(in the rows, 100 means zero)
Each named turn below is shown by a few rows before and after it. Which turns, in which order, take the first row of each later pair to the second? The first pair is answered.
turn K150:
105  111  106  108  88  92  110  120  115  98  101  96  95  101  90 |-> 85  106  102  109  91  92  115  117  109  96  101  100  96  92  92
137  90  124  86  101  115  103  91  92  107  99  97  113  108  109 |-> 114  93  134  93  97  114  114  98  82  118  101  107  118  97  100
106  101  100  81  101  105  104  97  81  122  93  102  109  102  103 |-> 93  94  96  82  104  107  107  93  83  115  93  107  108  97  106
105  110  97  102  103  88  110  123  117  103  93  92  97  113  99 |-> 88  107  98  104  102  91  114  125  110  109  93  98  101  104  95
turn K925:
94  99  97  101  100  100  102  102  95  97  103  82  99  98  96 |-> 94  99  95  99  101  99  101  100  96  94  103  81  97  101  95
111  92  103  102  98  90  100  110  92  100  103  95  98  103  104 |-> 112  90  98  104  100  96  103  104  90  96  102  99  97  99  110
122  94  123  80  86  107  82  93  75  114  101  107  124  104  104 |-> 120  95  126  79  86  108  81  94  77  114  104  107  124  105  103
110  103  98  95  105  103  92  88  106  82  106  97  95  94  114 |-> 89  102  102  95  104  104  97  86  95  90  107  105  100  86  112
turn K158:
115  96  82  115  104  91  104  98  110  95  68  113  92  93  104 |-> 100  101  75  115  109  78  84  100  115  95  79  110  97  102  101
107  118  84  111  104  76  91  114  122  94  104  87  93  117  92 |-> 131  106  98  115  92  96  125  112  115  94  83  96  89  99  95
73  104  92  109  103  99  110  114  100  93  97  102  102  84  103 |-> 76  101  91  107  103  105  114  114  99  93  95  103  102  80  104
115  117  123  103  90  95  114  117  92  132  97  100  111  102  84 |-> 125  83  93  84  102  127  98  80  91  91  91  108  102  88  123
turn K580:
105  85  86  110  95  115  111  104  106  88  97  106  92  81  116 |-> 110  84  80  108  93  114  107  105  105  84  97  103  92  86  117
107  104  100  95  104  99  92  100  103  100  105  95  100  108  102 |-> 100  97  105  93  103  105  93  98  91  103  105  101  102  102  102
55  91  118  90  98  105  63  98  65  131  110  106  116  98  79 |-> 42  114  102  116  99  85  88  131  98  119  101  96  104  96  63
Pairs:
Between the rows of a pair lie 2 to 4 turns.
114  90  81  106  102  116  102  92  117  86  90  96  108  79  127 |-> 79  94  89  115  101  111  117  104  106  98  87  104  114  72  117
K580 then K580 then K580 then K925
85  112  101  123  90  92  109  124  123  115  98  78  103  112  90 |-> 121  93  120  110  80  121  124  104  101  119  82  88  103  98  101
K158 then K150 then K580 then K150
137  118  100  107  85  83  113  121  111  106  90  101  99  111  81 |-> 93  112  118  95  89  80  92  111  79  134  105  113  115  107  76
K580 then K158 then K158 then K150
91  109  85  103  112  88  87  103  113  84  112  102  101  118  102 |-> 100  112  103  99  106  84  78  102  100  102  116  100  107  125  96
K150 then K150 then K580
113  115  123  112  86  93  130  107  94  121  86  99  100  92  82 |-> 80  118  96  104  107  74  74  98  104  112  117  90  104  115  87
K158 then K158
86  106  90  115  108  70  113  126  123  114  104  101  98  109  79 |-> 130  83  92  110  100  105  139  107  117  95  81  109  90  91  101
K158 then K150
105  94  74  110  103  108  91  85  128  75  85  96  78  105  110 |-> 83  112  105  106  99  85  68  92  101  124  111  96  101  125  84
K580 then K158 then K580
119  90  85  110  109  122  136  109  119  67  77  112  89  78  114 |-> 42  104  100  114  118  95  110  120  93  110  105  120  110  86  86
K158 then K580 then K158 then K150
115  95  96  89  104  114  100  93  103  80  93  103  98  93  113 |-> 120  111  93  93  105  99  92  103  116  85  98  92  96  107  102
K580 then K925 then K580 then K580
